Y: several groups of rows, each row roughly a mix of its group's hidden directions
Y (67 x 10)
[[ -3 -16  -6  -5  18  -8  -3  24   6  13]
 [ 11 -28   8  -3  -3 -17  -3  -6  14   1]
 [  8 -23   3   1   6 -21  -8  13   4  13]
 [-11 -14  -4  -4  17  -3  -1  23   9  14]
 [ 16  23   4  -9 -11  11   3  -9  16  -4]
 [ 21  -3   5  -5  16   1  16 -21   0   6]
 [ 12 -27   7  -6   3 -18  -1  -8  10  -3]
 [ -4   2  -2  -9  19  -2   9  27  -3  14]
 [  2 -11  -2  -8   9 -11  20  18  17   8]
 [ 18  -2  -8  -5  14 -12  11 -21   3  12]
 [ 12   1 -11  13  15   1   7  -8  14  23]
 [  3  23   5   5 -10   6  -1 -22  -3 -16]
 [  3  18   2   8  -8  -2  -2 -22 -14 -19]
 [-15  25  -3   6  16  -5  -7  -7  -3 -15]
 [ 20  -2   5  -3  18  -1  15 -21   2   7]
 [ -8   8  26   3  -6  14  -2  11  -1 -19]
 [  1   0  16  -8 -12  18 -12 -22   2  -9]
 [  0 -15   9  -4   7   9   2   3 -25 -20]
 [-16 -22   0 -25  -5  -8  -1  -2   1   4]
 [ 12 -24   2  -1   2 -21   2 -13   9  -8]
 [  5  -4   2   2  -5  -3  -9 -30  -7 -19]
 [ 11 -25   2  -6   8 -21   6  -6  10  -5]
 [-30  -6 -11  -3  15  -8   1  11  -5   6]
 [-17   7  20  11  -4  12  -6  17   8 -10]
 [-23   5   1   3 -15  -3 -15  19   1 -11]
 [ -5 -26   0  -2   5   0   2  20   6  18]
 [ -5 -22   1  -6 -22   9  12  -2  -1  14]
 [  5 -17   1 -13  16 -13  14  14  11   6]
 [ -4  27   1   7  15  -3  -9  -8   0 -17]
 [ 12 -11  -1   5  19   1   8  -7 -24 -11]
 [ -2 -18  -6  -5  15  -8  -2  24   5  15]
 [  1  -8  -3  -6   6  -8  21  21  18  10]
 [  3 -12  -2  -8  22 -16   5  19  -4  10]
 [ 19   4 -26  -1  -7  -2   3  -8   3  18]
 [-14   6   5   0 -22  11 -11  20  -1 -11]
 [ 11 -28  10  -6   2 -17  -5  -7  10   0]
 [ -5  25   1   0 -10   6   2 -22  -2 -14]
 [ -2  10  -1  18 -22   8 -16 -14  -5  -3]
 [  6  11 -18   8   8 -24  -2 -10   8  11]
 [ -6  -4 -10   0  25 -18  -8  17  -7   0]
 [  1 -15  -7 -18 -21   4  14   2   2  16]
 [ -5  28  -1   5   2   0  -3 -17  -5 -18]
 [-12  26  -5   6  -4  19   0  12  -8   7]
 [ 10 -22  -2  -3  10  -7  -2  23   4  14]
 [ 22  22  -4   6 -14  14   3  -1   6   6]
 [ -8  16  15  11 -12  15  -7  16  10  -7]
 [-20   6   9  -1 -18   5 -12  19   5  -9]
 [-12  26  -6   7  -6  18   1  12  -6   6]
 [ 22  11  16   6   7  18  13  -9   3  -1]
 [ -3  19   2   7  -8   1  -1 -24 -11 -18]
 [-19   5  -4  -1 -21   0 -13  16  13   5]
 [ 17   7  -9   6  12 -14   3 -11 -20 -11]
 [-16 -20 -12  -3 -10  12  -7  17  -7   4]
 [  1  -8  -7  13   4 -17  -9  22  -5  18]
 [ 11  -8  -1   1  25 -14  11 -18  -8   1]
 [  6  20   5   1 -17  10   3 -22   0 -11]
 [-10  23   2   2  -6  22 -11  -1 -14   1]
 [-12  23   0  -8   6  21   3  13 -10   5]
 [ 12 -28  -5  -1  -7 -12   1   7 -16   8]
 [-21  -6   3 -17  -4 -24  -7  -3   7  -2]
 [ -4  13   7  -2 -14  22  -5 -20   0 -12]
 [ -8   8  -5   5 -24  14 -11  20  -1  -4]
 [ -6   4  -4  -4   6   3  17  27  12  14]
 [-17  16   5   0 -20  -5 -14  14   8  -8]
 [ 13 -12  -8  -6  19 -10  11 -19  -2  11]
 [ 17  12  15  18   8   7 -11  -7   7 -14]
 [ -5 -15  -9  -9  14  -9   0  23   4  15]]
which group is each row in? (one row of each group first)
[ 11 -23   3   2   5 -22 -11 -12  -4  -5]	V
[ 14 -18  -3 -20   5   0  12 -17 -11   3]	G
[  3  25   9   4  -5  13  -1 -17  10 -13]	H

[ 0 -8  0 -3  5 -6 10 27 15 18]	V
[  8   8 -10  -1 -26  20  -5  12   0   5]	G
[ -8  21  -4  13  -8  14 -15   2 -17   4]	V
[ 19  -9 -13 -17 -13 -14   4   4 -12   6]	H
[ 12 -22  -1 -11 -21   3   9   3  -2  15]	H
[  3 -15  -1  -6  16 -16   7  22   3  13]	V
